Some points:
 26|117| 42| 21| 43| 36| 26| 24| 24| 26| 18| 31| 44| 12| 25| 37| 35| 44| 21| 17| 13| 11| 20| 23
35|12|14|13|23|36|19|15|20|24|27| 7|10|10|36|35|51|17|41|27|16|76|18|17
61|21|29|32|49| 9|46|26|34|18|60|28|81|12|23|28|47|35|17|18|31|13|20|32
 13|119| 45| 16| 27| 23| 28| 23| 47| 34| 21| 21| 19|127| 20| 18| 16| 17| 22| 27| 15| 31| 27| 43
44| 6|20| 0|33|18|38|49|10|73|47|60|11|13|42|14|19|17|33|52|59|38|40|15
 38|109| 18| 27| 28|  9| 32| 24| 37| 29| 24| 29| 21|  6| 23| 33| 35| 23| 33| 34|  6|103| 24| 26
52|13| 3|10| 9| 7|18|16|37|27|42|11|50| 4|27|30|32| 9|33|31|15|15|31|32
28|44|28|24|29|13|19|10|48|26|25|14|37|13|40|53|33|49|37|16|15|24|25|13
20|60|20|90|22|23|27|36|47|27|57|32|13| 8|40|10|25|23|40|34|70|98|40|30
90|29|34|33|52|26|33|24|33|17|77|28|51|15|21|52|15|35|17|21|22| 9|29|24
19|25|28|43|34|13|50|33|49|12|30|25|54| 6|21|29|38|50|25|22|30|14|29|20
20|17|13|57|34|20|20|44|11|55|19|49|14| 6|21|17|19|25|46|39| 8|61|56|25
27|40|24|94|26|16|21|32|12|21|72|26|16| 8|31|21|16|22|33|33|87|98|33|20
 33| 92| 32| 38| 22| 13| 16| 31| 33| 24| 85| 26| 44|  8| 30| 11| 23| 31| 27| 16|116| 16| 37| 15
24|25|53|71|29|35|44|24| 9|22|58|22|62|12|22|21|37|39|18|18|31|12|45|21
14|23|35|34|28|28|14|58|35|42|19|50|67| 5|17|12|24|30|30|21| 7|17|34|18
101| 66| 20| 22|  6| 22| 25| 29| 34| 21| 13| 23| 64| 67| 19| 44| 12| 18| 27| 26| 17| 35| 25| 27
29|13|36|27|24|41|24|12|17|29|17| 7|37|18|35|39|32|43|42|12|26|20|23| 7
59|12| 6|34|27|33|14|40|28|44|13|52|25|12|11|21|47| 8|16|25|14|10|36|30
 7|20|24|43|21|40|29|20|28|56|34|39|16|23|17|20|33| 9|41|20|70| 6| 7|26
 9|26|57|33|32|34|16|48|43|39|15|68|11|10|19|25|21|17|41|21| 8|14|38|93
10|29|19|22|16|49|20| 8|24|32|44|13|18|14|42|14|24|32|16|34|12|38|28| 8
10| 9|82|38|31|41|24|18|15|26|15| 6|62| 8|32| 9|24|35|17|23|18|14|29|23
60|55|39|56|37|35|33|42|40|28|35|33| 6|12|38|53|15|25|44|51|73|64|26|36
32|23|22|48|26|17|51|26|38|13|59|31|33| 8|19|12|10|29|30|16|33|22|30| 6
30|21|77|17|45|14|48|31|47|21|37|23|28|11|17|46|48|39|30|25|40| 9|35|36
13|10|48|19|46|32|26|17|39|32|27| 6|37| 7|29|12|16|34|15|14|15|15|23|29
38|67|11|23|14|41|55|34|29|11|51|33|39| 7|22|20|40|25|43|28|26|18|29|60
11|80|69|39|40|42|28|28|21|23|18|20|48|23|20|16|32|38|18|18|12|17|28|21
13|44|76|26|41|48|29|31|23|24|16|15|35| 7|18|12|27|33|17|22|11|13|20|17
20|43|34|26|17|22|62|29|17|14|25|30| 1|24|24|14|27|26|22|34|36|37|23|11
51| 8|16|24|19|40|56|41|11|16|33|21|11| 6|16|30|35|33|15|37|36|22|30|87
 5|63|14|78|15|26|27|45|39|24|47|26|70|85|42|19|20|19|32|28|79|24|27|24
26|70|46|26|39|39|23|32| 8|21|14|26|57| 6|23|32|37|34|20|21|11|11|19|21
29|19|32|46|35|27|37|29|14|51| 9|52|13| 7|23|19|25|35|48|45|46|62|-2|44
 6|99|52|26| 5|49|34|37|20|34|17|23|14| 7|23|15|31|17|27|57| 8|45|32|11
32|13|68|23|57|30|59|31|36|15|26|23|29|12|21|18|21|53|26|23|36| 7|28|34
 54| 17| 29| 47| 23| 11| 10| 44| 33| 33| 15| 63| 40|108| 17| 41| 38| 20| 28| 25|  6| 24| 51| 59
 54| 25| 24| 62| 30|  6| 28| 47| 32| 25| 64| 21| 68|  4| 36| 37| 31| 31| 26| 17|121|  8| 29| 20
98|48|33|31|32|27|27|29|35|30|17|23|27| 6|21|50|11|39|28|11| 8|15|16|16
22|21|10|21|16|12|13|14|42|16|35|10|13|17|40|16|18|22|15|38|18|20|26|43
37|92|36|31|38|12|33|30|36|28|18|32|34| 6|25|42|30|46|35|25| 7|17|24|21
30|34|47|57|25|35|16|40|27|37|12|64|36|10|19|31|47|41|32|17|16|15|44| 8
32|12|14| 3|33|15| 8|16|15|21|14|24|11|21|16|17|21|23|42|31|38|79|29|20
 9|39|44|23|44|22|16|14|31|22|26|13|86| 6|48|13|25|36|20|23|14|16|13|35
 8|62| 5|47|26|54|25|29|24|27|58|27| 7|34|40|16|33|39|24|22|89|22|25|73
80|11|49| 7|34|32| 8|23|36|25| 1|27|27| 9|17|39|12|42|31|13|39|15|30|19
13|20|19|44|18|27|43|46|27|14|58|29|22| 9|22|42|32|11|28|24|51|15| 7|29
40|11|12|12|19|15|27|13|10|25|24| 9| 6|17|35|14|15|29|21|41|20|17|26|57
 27| 25| 14| 21| 15| 49| 55| 22| 21| 25| 34| 38| 75|100| 20| 35| 35| 24| 35| 30| 43| 34| 25| 22
12| 8|19|27|12|43|50|30|25|12|46|22|11| 9|16|21|19|25|14|30|36|49|27| 6
21| 6| 8|40|28|13|24|19|13|29|11| 6|28|28|29|15|22|13|29|38|17| 9|18|28
37|33|36|28|18|36|17|10|30|27|27|13| 8|18|41|34|41|30|10|34|11|46|25|10
41| 9|41| 9|29|18|31|44|33|52|27|51|50|14|46|11|22|32|27|14|55|15|41|10
 8|10|87| 9|53|54|25|52|20|40|33|65|34|14|46|18|25|49|20|23|42|14|32|41
49|37|43|23|27|23|21|12|32|24|22|18|43|12|36|43| 3|35|39|31|15|20|38|12
35|45|-2|19|39|33|16|20|40|18|12|14|69|22|52|38|28|19|36|24|16|27| 7|30
 6|27|19|70|19|29|29|28|39|47|19|49|17|17|21|32|20|47|20|44|39|27| 4|76
21|26|15|36|25|41|48|30|14|13|40|26|19|14|27|40|45|16|51|15|29|10|20|48
30| 7|17|59|31|27|12|72|16|40|23|34|18| 7|16|23|26|24|33|31| 6|97|61|39
62|25|16|31|28|24|55|29|40|13|56|25|17|14|24|59|13|23|45|35|33|91|22|26
 19|106| 29| 61| 31| 47| 21| 26| 14| 31| 80| 41| 10| 14| 40| 40| 34| 18| 47| 22| 77|  8| 35| 49
 8|15|57|30|49|47|40|38|24|15|50|26|43|15|17|16|37|33|18|22|32|12|29|27
119|  9| 24| 10| 24| 23| 40| 47| 36| 42| 25| 48| 14| 11| 40| 35| 15| 18| 32| 33| 71| 71| 34| 25
36|23|32| 4| 9|38|23|48|11|34|32|72|19|11|47|23|39|24|10|29|44|52|36|14
 8|21|63|66|37|24|30|17|39|57|31|59|68|10|15|30| 7|41|18|29|56|14|10|17
33|21|86|24|38| 9|14|16|35|21|26|12|47| 9|33|48|32|40|20|31|13|15|31|29
127| 67| 54| 60| 19| 31| 24| 28| 32| 25| 58| 31| 11| 11| 42| 46| 15| 30| 17| 44| 76| 63| 26| 35
24|31|33|13|28|42|27|15|28|27|13| 9|25| 7|34|34|40|20|30|48|19|25|26|90
 2|23|10| 6|29|32|28|46|55|33|15|57|48| 7|48|31|26| 9|24|43|57|13|72|30
31|23|11|44|17|14|13|37|37|37|22|56|13|30|16|16|18|26|17|41|13|16|52|36
91| 9|10|19|24|30|28|17|35|32|22| 7|38| 9|28|68| 6|21|30|35|17|15|28|50
37|31|92|16|58|17|21|12|45|30|21|11|19|18|34|27|50|37|22|25|14|11|25|30
51|15|21|19|18|30|24|10|12|28|24| 7|42|45|40|36|25|23|22|24|27|32|35|61
 7|40|17|69|18|53|24|20|25|44|28|51|14|21|24|16|39|26|20|29|32|39| 3| 5
32| 8|69|14|39| 7|32|60|45|40|15|51|38|22|47|41|37|39|18|23|66|13|28|20
22|19| 2|14|19|29|15|13|32|22|33| 9|49| 7|35|51|38|14|28|35|21|12|35|25
30|24|20|32|22|22|13|44|37|36|13|49| 7|26|13|14|27|35|18|26|11|29|41|82
32|15|43| 6|38|30|32|53|20|32|25|65|46|12|49|42|31|43|19|19|53|14|31|26
41|12|34| 2|29|38|15|16|13|27| 8|28|13|14|16|32|31|23|29|39|45|79|37|22
 22| 43|  6| 16| 26| 48| 39| 25| 14| 32| 32| 30| 93|124| 28| 46| 42| 22| 44| 23| 14| 27| 23| 41
55|37|74|43|42|11|25|24|42|54|31|45|24|23|20|29|61|34|26|16|39|14| 4|26
25|32| 1| 0|26|33| 8|13|27|20| 8|36|43|16|28|39|39|20|30|35|44|15|26|43
27|19|46| 1|33|44| 9|16|35|25| 4|25| 9|17|17|43|53|30|37|41|42|80|36|26
 21| 39| 20| 68| 19| 39| 39| 30| 16| 15| 39| 27| 69|127| 27| 25| 45| 23| 26| 24| 31| 30| 21| 26
24|48|26|32|33|20|29|30|15|29|23|20| 9|11|24|22|21|26|48|43| 9|59|23|22
 23| 45| 17|127| 30| 43| 34| 27| 27| 34| 26| 22| 41| 20| 37| 42| 43| 20| 23| 47| 89| 12| 49| 24
63|31|44|34|29|24|47|25|36|14|81|33|31|14|23|54|13|33|41|29|31|15|24|15
 21| 23| 22| 40| 16| 16| 57| 22| 15| 14| 26| 25| 23|  8| 21|  9| 18| 19| 37| 22| 51|108| 30| 20
These points spread out most along one direction. Take the direction at right angles to it along which they spread out most. Go by this last direction. Where along it does each point below lie, from 0 to 99? 50 is the average, and the first point above lies past it. One standard deviation of the points above along it is 16.
 22| 43|  6| 16| 26| 48| 39| 25| 14| 32| 32| 30| 93|124| 28| 46| 42| 22| 44| 23| 14| 27| 23| 41 89
 9|26|57|33|32|34|16|48|43|39|15|68|11|10|19|25|21|17|41|21| 8|14|38|93 43
98|48|33|31|32|27|27|29|35|30|17|23|27| 6|21|50|11|39|28|11| 8|15|16|16 39
 19|106| 29| 61| 31| 47| 21| 26| 14| 31| 80| 41| 10| 14| 40| 40| 34| 18| 47| 22| 77|  8| 35| 49 81
60|55|39|56|37|35|33|42|40|28|35|33| 6|12|38|53|15|25|44|51|73|64|26|36 45
20|60|20|90|22|23|27|36|47|27|57|32|13| 8|40|10|25|23|40|34|70|98|40|30 54
10| 9|82|38|31|41|24|18|15|26|15| 6|62| 8|32| 9|24|35|17|23|18|14|29|23 51
90|29|34|33|52|26|33|24|33|17|77|28|51|15|21|52|15|35|17|21|22| 9|29|24 50
27|19|46| 1|33|44| 9|16|35|25| 4|25| 9|17|17|43|53|30|37|41|42|80|36|26 27
101| 66| 20| 22|  6| 22| 25| 29| 34| 21| 13| 23| 64| 67| 19| 44| 12| 18| 27| 26| 17| 35| 25| 27 60
33|21|86|24|38| 9|14|16|35|21|26|12|47| 9|33|48|32|40|20|31|13|15|31|29 45
25|32| 1| 0|26|33| 8|13|27|20| 8|36|43|16|28|39|39|20|30|35|44|15|26|43 47
41| 9|41| 9|29|18|31|44|33|52|27|51|50|14|46|11|22|32|27|14|55|15|41|10 45
44| 6|20| 0|33|18|38|49|10|73|47|60|11|13|42|14|19|17|33|52|59|38|40|15 30
 8|21|63|66|37|24|30|17|39|57|31|59|68|10|15|30| 7|41|18|29|56|14|10|17 64
20|17|13|57|34|20|20|44|11|55|19|49|14| 6|21|17|19|25|46|39| 8|61|56|25 32
